Each row is where one point has got to under a steady rotation. How many ticks took it there?
The counts run from 0 to 116.
[+4.19,+2.00,-1.60,-3.03,+1.73,-2.70,-2.30,-0.67,+3.57,+3.75,+0.68,-0.50,-0.20,+0.66,-0.34,+2.40,+4.69,+0.23,+0.19,-0.13,+1.68,-1.46,-2.44,-5.43] : 63
[+2.60,+1.69,+2.83,-4.58,+1.82,-0.67,+0.12,+0.68,+1.81,+3.56,+2.20,-2.32,+0.45,-1.31,+4.06,+2.92,+3.92,+0.54,+1.80,+1.87,-4.84,-0.03,-0.58,-1.57] : 90
[+1.62,-1.27,+2.14,-4.21,+2.82,-1.20,+2.35,+1.83,+3.45,+3.26,-0.13,-0.02,-1.49,-0.07,+1.93,+1.16,+4.14,-3.81,+1.97,-0.10,-1.51,+0.84,+1.31,-4.71] : 97
[+3.57,-0.24,+2.11,-3.51,+5.51,-0.59,-0.99,+1.61,+2.10,+0.85,+0.07,+0.21,+0.64,+1.00,+1.05,+1.77,+3.31,-4.64,-2.27,-0.43,+1.33,-1.17,-0.97,-5.31] : 22
[+1.88,+3.03,+1.31,-3.24,+2.87,-0.85,-1.41,+4.91,+3.02,+2.34,+1.57,-3.43,+2.32,-3.67,-1.40,+1.20,+2.61,-0.97,+1.54,-2.50,-0.69,+0.90,-1.02,-3.71] : 55
[+3.67,+2.23,+1.67,-4.67,+1.94,-1.49,-0.74,-0.23,+2.32,+3.40,+1.77,-1.28,+0.68,+0.05,+4.05,+2.98,+4.42,+1.03,+0.58,+2.71,-3.91,-0.52,-1.25,-1.69] : 88
[+4.10,+0.46,+2.66,-3.21,+5.51,-0.46,-1.81,+0.90,+1.68,+0.13,+0.01,+0.84,+0.98,+1.39,+2.07,+2.93,+2.70,-2.63,-2.88,+0.23,+1.53,-1.95,-2.87,-4.90] : 24
[+3.47,+1.45,-1.78,-3.29,+3.85,-1.52,-2.35,+0.79,+3.74,+2.01,-0.75,-0.73,+0.10,+1.68,+2.11,+1.48,+5.73,-1.70,-0.37,+1.21,-1.28,-0.85,+0.32,-4.70] : 82
[+2.19,+1.04,+1.13,-4.83,+0.19,-3.41,-2.30,-0.52,+2.15,+5.42,+2.00,-2.70,+1.29,-0.06,+0.18,+3.22,+3.79,+1.11,+1.07,+2.22,-1.80,-1.18,-2.88,-2.80] : 68
[+2.88,+0.32,+4.71,-4.22,+4.13,-0.61,-1.12,+0.86,+0.84,+1.43,+1.87,-1.08,+2.19,-0.01,+3.24,+3.58,+2.59,-1.21,-1.05,+2.61,-4.01,-1.79,-1.82,-2.09] : 108
[+1.41,-0.64,+5.78,-4.97,+2.68,-0.83,+1.34,+1.93,+1.33,+3.76,+2.08,-1.70,+0.80,-1.22,+2.14,+2.61,+1.82,-2.74,+2.16,+1.11,-2.96,+0.49,-1.60,-1.93] : 13
[+3.93,+1.43,+2.98,-4.13,+4.65,-0.40,-1.77,+0.28,+1.53,+0.50,+1.21,+0.35,+1.94,+0.07,+2.13,+3.65,+2.48,-1.41,-2.86,+1.34,+0.28,-1.88,-3.54,-3.70] : 26
[+3.23,-1.26,+1.56,-3.14,+2.92,-3.06,-2.56,-0.04,+2.59,+3.07,+0.44,+0.03,+1.46,+0.66,-1.28,+1.89,+3.23,-2.51,-1.77,-0.43,+3.83,-1.17,-3.03,-5.93] : 43
[+2.70,+1.68,+4.62,-4.43,+4.67,+1.01,+1.66,+4.13,+1.57,+1.33,+1.96,-1.84,+0.26,-3.25,+2.58,+2.98,+2.12,-2.49,+1.31,-1.18,-1.83,+0.98,-0.91,-3.14] : 113
[+2.56,-1.68,+1.25,-3.57,+5.00,-1.71,-0.08,-0.18,+2.74,+2.87,-1.28,+1.25,-0.33,+2.25,+1.86,+1.72,+4.47,-3.77,-1.11,+1.32,-0.61,-0.90,+0.15,-5.23] : 101
[+3.12,+2.39,-2.18,-2.98,+1.37,-2.59,-2.32,+0.14,+3.69,+3.41,+0.29,-0.20,+0.14,+0.59,-0.05,+2.52,+4.20,-0.18,+0.59,-0.90,+1.92,-0.69,-1.52,-6.15] : 62
[+1.92,+1.75,+3.16,-3.95,+1.99,-2.08,-2.95,+2.80,+1.37,+3.10,+2.43,-4.64,+3.74,-2.06,-1.37,+2.38,+1.75,-0.07,+0.27,-0.07,-1.18,-1.15,-3.40,-2.50] : 51
[+2.81,+1.28,+4.88,-4.23,+4.14,+0.03,+0.63,+2.87,+1.17,+1.36,+2.55,-1.43,+1.50,-2.13,+2.95,+3.20,+2.39,-1.91,+0.28,+0.54,-3.16,+0.14,-1.22,-1.57] : 111
[+1.64,-1.62,+4.61,-4.55,+4.95,-0.80,+1.39,+3.17,+2.26,+1.66,+1.09,-1.04,+0.05,-1.23,+0.53,+1.23,+2.10,-5.06,+1.34,-0.18,-0.46,+1.07,+0.03,-4.04] : 17
[+3.06,+1.51,+4.61,-4.44,+4.89,+0.47,+1.03,+3.64,+1.40,+0.81,+2.58,-1.98,+0.97,-2.72,+2.53,+2.65,+1.11,-2.40,+0.88,+0.05,-2.52,+0.07,-1.69,-2.09] : 112
[+3.91,+2.25,+0.09,-3.84,+2.42,-1.36,-2.03,+0.15,+2.30,+2.58,+0.91,-1.21,+0.96,+1.12,+3.97,+3.38,+4.95,+1.28,-0.70,+2.11,-2.90,-1.64,-0.87,-2.85] : 86
[+2.53,+1.54,+4.06,-4.07,+4.56,+0.88,+1.88,+3.84,+2.28,+0.74,+2.59,-0.94,+0.46,-2.83,+2.36,+2.08,+2.06,-2.82,+0.63,-1.22,-1.17,+1.07,-0.39,-3.62] : 114
[+3.40,+1.44,-0.38,-3.86,+0.20,-3.30,-2.43,-1.34,+2.13,+5.15,+1.18,-1.95,+0.76,+0.49,-0.08,+3.11,+4.26,+1.34,+0.42,+1.27,-0.40,-1.53,-2.78,-4.10] : 66
[+2.55,-1.65,+1.72,-3.55,+4.55,-1.66,+0.64,+0.72,+3.08,+2.44,-0.60,+1.13,-0.61,+2.19,+2.40,+1.30,+4.53,-4.16,-0.29,+1.39,-0.26,-0.64,+0.87,-6.15] : 100
[+2.73,+0.47,+2.61,-3.85,+2.71,-3.01,-4.02,-0.10,+1.26,+3.21,+1.88,-2.15,+3.10,-0.09,-1.52,+2.35,+2.96,-0.62,-1.75,+1.56,+0.72,-1.98,-4.26,-3.06] : 47
[+2.91,-0.97,+2.73,-3.61,+5.90,-0.31,+0.24,+2.38,+2.46,+0.55,+0.31,+0.20,+0.80,+0.70,+1.26,+1.72,+3.05,-4.69,-1.42,-0.57,+1.05,-0.79,-0.41,-5.61] : 21
[+2.18,-0.87,+3.20,-3.57,+6.01,-0.36,-0.23,+2.95,+2.22,+0.90,+0.29,-0.47,+0.65,+0.39,+0.92,+1.38,+2.96,-5.21,-0.44,-0.56,+1.14,-0.30,-0.23,-5.30] : 20
[+2.92,+2.43,+1.62,-4.74,+1.36,-1.19,+0.39,+0.56,+1.79,+3.01,+1.67,-1.70,+0.31,-0.36,+3.94,+3.57,+3.87,+0.93,+1.20,+2.17,-4.02,-0.54,-1.01,-2.16] : 89
[+3.06,-0.60,+1.65,-3.68,+3.11,-3.12,-3.37,-0.77,+1.91,+3.56,+0.87,-0.81,+1.91,+0.87,-1.54,+1.92,+2.52,-2.43,-1.76,+0.36,+2.85,-2.22,-3.40,-5.30] : 44
[+3.23,+2.61,+0.18,-3.52,+2.71,-0.98,-1.33,+4.56,+3.95,+2.03,+1.26,-2.63,+1.00,-2.34,-1.05,+1.22,+3.37,-1.14,+1.37,-2.99,+1.18,+0.67,-1.24,-5.07] : 57
[+2.53,+2.01,-1.60,-2.58,+4.33,-1.72,-1.97,+1.30,+4.39,+1.52,-1.48,-0.77,+0.23,+1.20,+1.87,+0.81,+5.70,-2.06,-0.33,+0.50,-0.90,-0.70,+1.79,-5.40] : 81
[+2.41,-1.34,+2.05,-4.01,+3.69,-1.62,+1.39,+0.75,+2.97,+2.64,-0.55,+0.10,-1.36,+1.42,+1.83,+1.07,+4.08,-4.40,+0.38,+0.61,-0.21,-0.06,+1.00,-5.33] : 99
[+4.73,+2.01,+3.90,-4.54,+3.89,-0.22,-2.77,+0.04,+0.59,+1.34,+2.63,-1.00,+1.97,-0.87,+2.15,+4.38,+1.65,-0.86,-1.96,+1.04,-0.14,-2.00,-4.63,-2.28] : 28
[+2.29,+0.46,+3.86,-4.04,+2.11,-1.16,+0.97,+3.19,+2.00,+3.07,+2.47,-1.27,+0.08,-3.72,-0.45,+2.92,+1.58,-2.54,+1.93,-3.04,+1.82,+1.23,-2.54,-4.02] : 36
[+2.85,+2.72,-0.37,-2.91,+2.72,-1.59,-0.80,+3.68,+3.71,+2.01,+0.89,-2.10,+0.23,-1.86,-1.51,+1.39,+3.21,-1.67,+2.55,-2.60,+1.32,+1.00,-0.95,-5.27] : 58
[+1.80,+2.83,+1.83,-3.66,+2.69,-1.11,-1.55,+5.07,+2.50,+2.48,+2.45,-3.94,+2.45,-3.23,-1.42,+2.01,+2.39,-0.76,+1.43,-2.02,-0.74,+0.74,-1.57,-3.06] : 54
[+3.37,+1.56,+0.09,-3.21,+4.28,-0.01,+1.22,+2.95,+3.28,+1.81,-0.21,+0.17,-1.07,+0.10,+2.99,+1.08,+4.81,-2.95,+1.17,-0.27,-1.27,+0.39,+1.90,-4.82] : 0
[+2.52,+2.29,+2.45,-4.33,+2.12,-1.76,-2.25,+4.34,+2.11,+2.63,+2.28,-4.15,+3.42,-3.51,-1.51,+1.98,+2.21,-0.50,+1.47,-1.34,-0.60,-0.17,-2.28,-2.82] : 53
[+2.28,+1.25,+2.57,-4.26,+2.58,-2.75,-3.47,+2.45,+1.62,+2.67,+2.57,-4.25,+3.56,-1.91,-1.03,+2.82,+2.47,+0.25,+0.06,+0.37,-1.12,-1.53,-3.90,-2.26] : 50
[+3.23,+2.63,-1.59,-3.35,+2.17,-1.80,-1.63,+1.89,+3.66,+2.34,+0.42,-0.66,-0.23,-0.43,+0.03,+1.34,+3.92,-0.89,+1.66,-2.65,+2.64,+0.31,-0.83,-6.23] : 60
[+3.76,+1.32,+0.18,-3.42,+4.40,-0.29,+0.63,+0.99,+3.41,+1.06,-0.63,+1.01,-1.31,+0.94,+3.28,+1.75,+4.73,-2.75,-0.42,-0.10,-0.49,+0.32,+0.58,-5.49] : 2
[+1.46,-1.05,+4.94,-4.39,+4.37,-0.79,+2.17,+3.07,+1.73,+2.57,+1.28,-1.16,+0.36,-1.15,+1.04,+1.64,+2.29,-4.27,+1.15,-0.26,-1.10,+1.19,-0.01,-3.75] : 16
[+1.77,-0.09,+3.10,-4.89,+2.69,-0.66,+2.22,+2.11,+2.79,+4.11,+1.46,-0.84,-1.15,-1.53,+1.93,+1.15,+3.98,-2.94,+3.20,+0.09,-2.52,+1.31,+0.82,-3.65] : 95
[+3.28,-1.57,+1.75,-3.55,+4.18,-2.17,-0.51,-0.41,+2.63,+2.23,-0.57,+0.91,+0.36,+2.81,+2.36,+1.51,+4.30,-3.97,-1.85,+2.43,-0.52,-1.26,+0.31,-4.76] : 102
[+1.60,+0.64,-0.91,-2.74,+3.93,-2.29,-0.94,+3.17,+4.42,+2.05,-1.30,-2.01,+1.04,+0.12,+0.33,-0.83,+5.36,-2.98,+1.45,-0.57,-1.63,+0.19,+2.00,-5.51] : 78
[+2.26,+1.13,-1.80,-3.42,+4.25,-1.33,-1.44,+2.35,+4.22,+1.94,-1.65,-1.69,+0.39,+1.04,+0.49,+0.25,+5.93,-1.77,+0.27,+0.33,-1.22,-0.16,+1.61,-5.48] : 80
[+1.68,-2.22,+6.13,-4.59,+3.52,-1.24,+2.02,+3.19,+1.75,+2.71,+1.86,-1.44,+1.10,-1.96,+1.64,+1.80,+1.86,-4.28,+1.92,+0.10,-2.46,+0.56,-0.49,-3.27] : 15
[+3.05,-0.20,+1.77,-3.30,+2.83,-3.05,-4.27,-0.68,+1.51,+2.97,+1.04,-1.44,+1.95,+0.54,-1.10,+2.39,+2.62,-1.99,-2.14,+1.19,+2.66,-2.20,-3.58,-4.30] : 45
[+3.75,+1.11,+1.21,-3.39,+3.65,-0.92,-0.94,-1.37,+2.55,+2.49,+0.98,+1.44,-1.05,+0.92,+3.99,+3.69,+4.38,-1.70,-1.54,+2.07,-0.85,-1.04,-0.75,-4.61] : 5
[+3.97,+1.36,+0.03,-4.13,+3.59,-0.93,-0.17,-0.52,+2.30,+1.57,+0.36,+1.53,-1.46,+1.50,+3.61,+3.03,+4.63,-1.79,-0.58,+1.05,-0.55,-0.71,-0.60,-5.07] : 4
[+3.77,+2.35,-2.30,-2.86,+2.42,-2.31,-1.48,+1.33,+4.08,+2.96,+0.39,-0.99,-0.82,+0.12,-0.86,+2.01,+4.69,-0.77,+0.21,-2.02,+2.38,-0.43,-1.47,-6.55] : 61
[+1.38,-1.50,+5.85,-5.22,+3.09,-1.09,+1.37,+2.74,+2.25,+3.02,+2.14,-1.56,+0.35,-1.76,+1.51,+2.28,+1.73,-3.41,+2.11,+0.83,-2.75,+0.34,-1.20,-2.49] : 14
[+3.97,+0.43,+2.32,-4.18,+3.23,-1.33,-0.72,-1.92,+1.81,+2.94,+1.04,+1.53,-0.58,+1.28,+4.27,+3.96,+4.11,-0.61,-0.87,+2.18,-1.71,-1.97,-1.67,-2.86] : 7
[+1.65,+0.51,-0.26,-3.98,+3.45,-1.70,-0.14,+3.83,+4.63,+2.47,-0.79,-2.91,+0.61,-0.18,-0.56,-0.71,+5.17,-2.40,+2.31,-0.28,-2.20,+0.46,+1.79,-4.53] : 77
[+3.13,-0.86,+1.72,-3.17,+2.96,-2.87,-1.92,+0.20,+2.64,+2.96,+0.45,-0.30,+0.52,+0.11,-1.20,+2.25,+2.81,-2.97,-1.08,-1.06,+3.50,-1.29,-3.43,-6.11] : 42
[+3.50,+2.85,-1.36,-3.41,+2.68,-1.85,-1.46,+2.89,+3.59,+3.08,+0.72,-1.56,-0.07,-1.90,-0.88,+0.82,+3.97,-1.50,+1.50,-2.81,+1.73,+0.86,-1.03,-5.68] : 59
[+4.41,+1.23,+2.58,-3.48,+4.85,-0.59,-2.24,+0.08,+1.55,-0.10,+0.61,+0.30,+1.45,+0.75,+2.29,+2.81,+2.50,-2.55,-3.10,+0.68,+0.86,-1.96,-2.73,-3.86] : 25
[+3.07,-1.01,+1.42,-4.01,+2.99,-2.55,-0.70,+0.51,+2.95,+3.00,+1.18,-0.07,-0.39,+0.32,-1.26,+1.88,+2.73,-3.73,-0.06,-1.51,+4.08,-0.27,-2.45,-6.19] : 41
[+1.97,-0.98,+5.58,-4.85,+2.31,-1.12,+1.57,+1.21,+0.81,+3.99,+2.42,-0.99,+0.64,-1.17,+1.93,+3.61,+2.24,-1.67,+1.10,+1.77,-3.17,-0.19,-1.52,-2.00] : 12
[+3.19,+0.05,+4.23,-4.00,+4.37,-0.83,-1.35,+0.51,+1.05,+1.40,+1.16,-1.36,+2.37,+0.66,+3.52,+2.85,+2.71,-1.47,-2.34,+2.82,-3.07,-1.31,-1.72,-1.96] : 107
